One vector is turned by the same rotation once a tick. Each row is the vector after some number of ticks, and that number follows the row.
The counts run from 0 to 222.
[133 101 135 114 143 178 124 100 113  79  95 116 149 111 134  66 101 130
 115  85  95 121 180 143 133 126  97 118  98 134 142 105 132  81 147 111
 120 114 176 117 108 131]
206
[156 103 143 119 163 171 125 101 102  90  95 136 140 106 113  71 102 127
 119  91 104 124 194 158 129 131 102 117 103 143 141  95 132  89 148 110
 106  92 169 125 104 139]
207
[151  78 126 158  94 158 110 156 125 100 110 156 144 117  74 154  81 168
 134 111  87 146 120 102  95 125 103 104  85 131 127 109 123 134 137 126
 166 136 152 133 130 180]
73
[141 117 172 128 123 171  81 138  97 121  77 124 160  99 109 118 139 141
 149  95  91 126 177 165 138 144 111  75  89 149 119 114 118 128 196 123
 114 141 137 126 166 147]
2
[157 124 154 104 160 180 104 101 158 119 108 153 168 111 150  95 120 112
 108  85 114  95 161 169 134  98 133 178 145 128 139 142 138 123 198 127
 119 114 147 123 130  95]
116
[144  83 149 135  71 160 121 141 133 119 122 153 130 124 101 143 102 176
 102  85  73 131 137 141  72 114 124 139 118 152 132 170 116 128 133 115
 178 111 172 158 118 143]
79
[167 133 177 125 100 184 106 151  93  87 128 121 141 115 143  97 104 147
 108 121 120 156 139 149 137 149 124 113  61 136 142 117 120 147 164  87
  79 158 148 119 141 128]
100
[163 138 164  92 181 195 119  91 135 115 127 150 166 105 132 123 106 136
 138 128 143 103 149 169 152 104 154 140 100 144 130 167 145 156 158 142
 103 125 126 111 138 101]
218
[151  98 131 148 128 159  87 135  85 109  87  83 143 102 119  99 122 142
 132 114  84 119 173 170 141 144 135  92  81 147 110 135 117 105 183 122
 118 134 120 148 160 106]
0
[164  93 114 163 145 169 141 128 128 159  72 163 118 120 104 144  97 126
 108 100 155 163 153 117 167 151  96 149 127 106 135  81 127 139 127 106
 116 123 143  75 140 130]
137
[150 129 100 171 107 147  93 177 131 133  99 158 150 146 140 133  95 169
 119 128 118 146  73 110 130 116 118 157  83 133 128 116 107 159 146 105
 149 182 164 146 158 133]
164
[145 163 176 103 121 175  87 153 123  86 121 144 137 149 158 115 114 163
 109 120 130 170 125 133 108 134 117 114  68 136 119 158 125 138 198  97
 107 130 166 146 146 141]
194
[156 124 152 106 174 181 115 101 146 137  98 152 134 119 151  86 124 107
 106  86 118  89 165 183 122 115 144 183 131 142 143 134 118 128 182 118
 125 131 150 126 121  85]
117
[126  86 138 146  69 162 114 132 117 125  95 146 138 120  92 122  94 178
 145  80  94 137 124 133 101 111  71 120 125 141 137 149 122  89 122 116
 179  96 172 147 115 145]
175
[145 111 138  97 158 172 153  93 136 116  96 139 144 103 119  88 103 149
 127  82  95 107 191 170 118 148 118 141 111 131 132 132 127 106 143  99
 118 114 162 102  76 121]
111
[149 109 145 146  98 150 107 152 133  91 121 168 172 121  80 154  70 170
 134 101 100 135 117 101 105 100 110 107  93 135 134 109 129 149 133 119
 151 131 153 134 110 192]
74
[161 113 114 184  91 152  92 149 117 120 101 152 159 123  93 176 112 165
 148 136 134 154  91 125 149 102  87 129  74 135 114 108 117 144 149 131
 140 133 130 146 173 156]
67
[160 119 141  88 156 181 146 104 158 143 107 124 152 105 146 106 109 169
 102  92 119 109 158 163  91 157 143 162 109 123 136 150 129 124 161  99
 111 126 171  86  91 111]
15
[172  97 153 109 174 153 151  83 128 118  89 134 142 100 103  96 103 142
 121  86 117  97 204 164 124 140 130 137 111 134 132 115 135 107 147  92
 107  90 156 108  89 133]
112
[171 102 165 132 180 172 150  98 134 157 106 123 108 114 138 107 142 102
 110 117 127  74 172 162 105 134 159 131 117 156 157 132 110 121 168 121
 135 117 167 107 144  99]
119
[166 107 137 144  86 139 101 149 112  83 137 175 163 132  92 123  53 178
 110 108 109 142 133 120 132 100 139 160 107 136 127 150 143 158 130 111
 135 126 138 140 107 151]
76
[168 113 176 113 211 190 115  98 133 143 114 125 149 115 137 134 134 110
 120 125 153 102 137 136 123 115 152 107 126 138 145 126 125 126 186 152
 136 105 162  98 146 105]
121
[165 141 140 106 175 168 118  98 163 148  99 144 154 126 157 100 140 122
  93  93 152 125 134 161 132 113 129 189 141 127 142 116 112 118 196  95
 113 119 177 116 127  96]
21
[139 122 161 127 132 174  72 151  97 103  94 112 140 132 121 120 147 141
 108 115 117 159 151 137 134 138 111  73  79 145 109 124 120 117 210 132
 116 128 151 148 184 143]
97
[149 105 143 122 132 198 113 138 121 101 107 114 157  92 123 120  88 152
 114  90  81 121 170 161 100 181 168 113  91 126 123 142 138 144 173 134
 107 132 117 107 138 119]
7
[164 126 177 119 121 146 100 145 116 108 110 128 147 146 131 144 135 172
 102 130 119 137 142 116 108 126 135  85  76 157 117 163 130 137 206 124
 126 109 157 146 182 156]
192
[141 115 109 173 109 185 114 136 122 142 114 120 126 137 148 138 117 161
 161 147 129 114  59 125 128  85  97 138  69 135 148 150  99 135 132 136
 168 155 166 137 161 108]
62
[163 121 168 102 122 194 134 116 157 132 114 141 148 108 138 142 105 155
  89  80 119 146 167 147 112 154 144 156 137 109 132 168 143 138 192 112
  96 110 136  87 119 109]
13
[167 100 126 159  73 142 103 151 105 105 136 156 170 118 112 110  63 194
 110 120 130 154  81 129 138 107 117 146 111 141 141 131 119 134  97  93
 128 125 160 143 107 147]
171
[158 127 190  93 187 202 122  85 135 119 136 150 165  98 120 139 126 130
 145 120 145  89 146 162 136 108 147 116 108 139 141 145 133 150 166 148
 108 110 138 102 149 119]
217
[174 135 141 131 193 179 106 114 111 159 114 147 131 110 136 109 130 121
 107 127 165 120 119 175 150 131 166 166 104 145 119 139 113 157 164 117
  97 125 136 129 158  75]
124
[129  91 131 119 117 184 131  95 127  76  97 104 163 101 157  84 102 143
 106  88  83 116 162 153 133 129 103 124 106 124 146 120 133  84 172 113
 114 129 181 106 119 130]
205
[174 140 141 129 144 143 101 144 111  95 133 137 137 137 133 102 110 165
 127 131  99  99 131 163  78 133 164 121  47 171 125 157 122 137 166 125
 149 133 142 175 143 123]
189
[164 104 156 140  98 183 113 143  96  86 124  98 150 110 155 105 102 143
  97 125 109 147 146 145 138 160 146 100  60 134 132 139 126 142 156 111
  66 145 135 107 144 119]
101
[178 105  94 155 158 186 140 116 131 159  90 116 160  95 146 151 116 146
 104 133 154 153 101 142 159 147 128 153  97 103 118  97 111 154 147 126
  83 141 138  88 159 106]
132
[171 131 140 106 176 165 113  95 159 154 100 138 160 128 147 123 149 135
  96  94 148 128 141 152 142 116 117 176 153 121 123 125 132 104 210 109
 113  89 160 110 132 106]
20
[160 132 147 105 127 148 115 127 109  83 102 137 151 131 123  99 120 172
 102 101 137 185 166 157 161 131  89 136  97 137 109 120 132 105 173  80
  89 105 165 144 120 148]
201
[144 100 128 161 103 170  86 152 126 115 122 152 158 125  88 148  83 177
 111 110 132 182  80  98 111 124  93 114 105 125 123 102 123 123 128 104
 152 109 168 134 121 164]
169
[153  86 101 179  84 154 113 177 100 104  98 142 102 141 100 127  63 155
 123 115  89 140 143 111 113 129 108 137  64 130 130 138 120 139 126 117
 164 143 142 134 131 133]
71
[160  96 135 131 111 152 103 110 141 110 154 120 152 126 125 129 127 179
 128 114  95 126 114 165  84  85 134 161 107 152 108 169 125 105 176 119
 154  87 153 176 118 112]
85
[167  98 122 161  74 146  93 111 128  93 136 122 154 115 109 126  95 173
 140 119  91  89 128 157 107  89 129 152 115 149 132 161 133  97 162 139
 159  95 124 160 124 119]
180
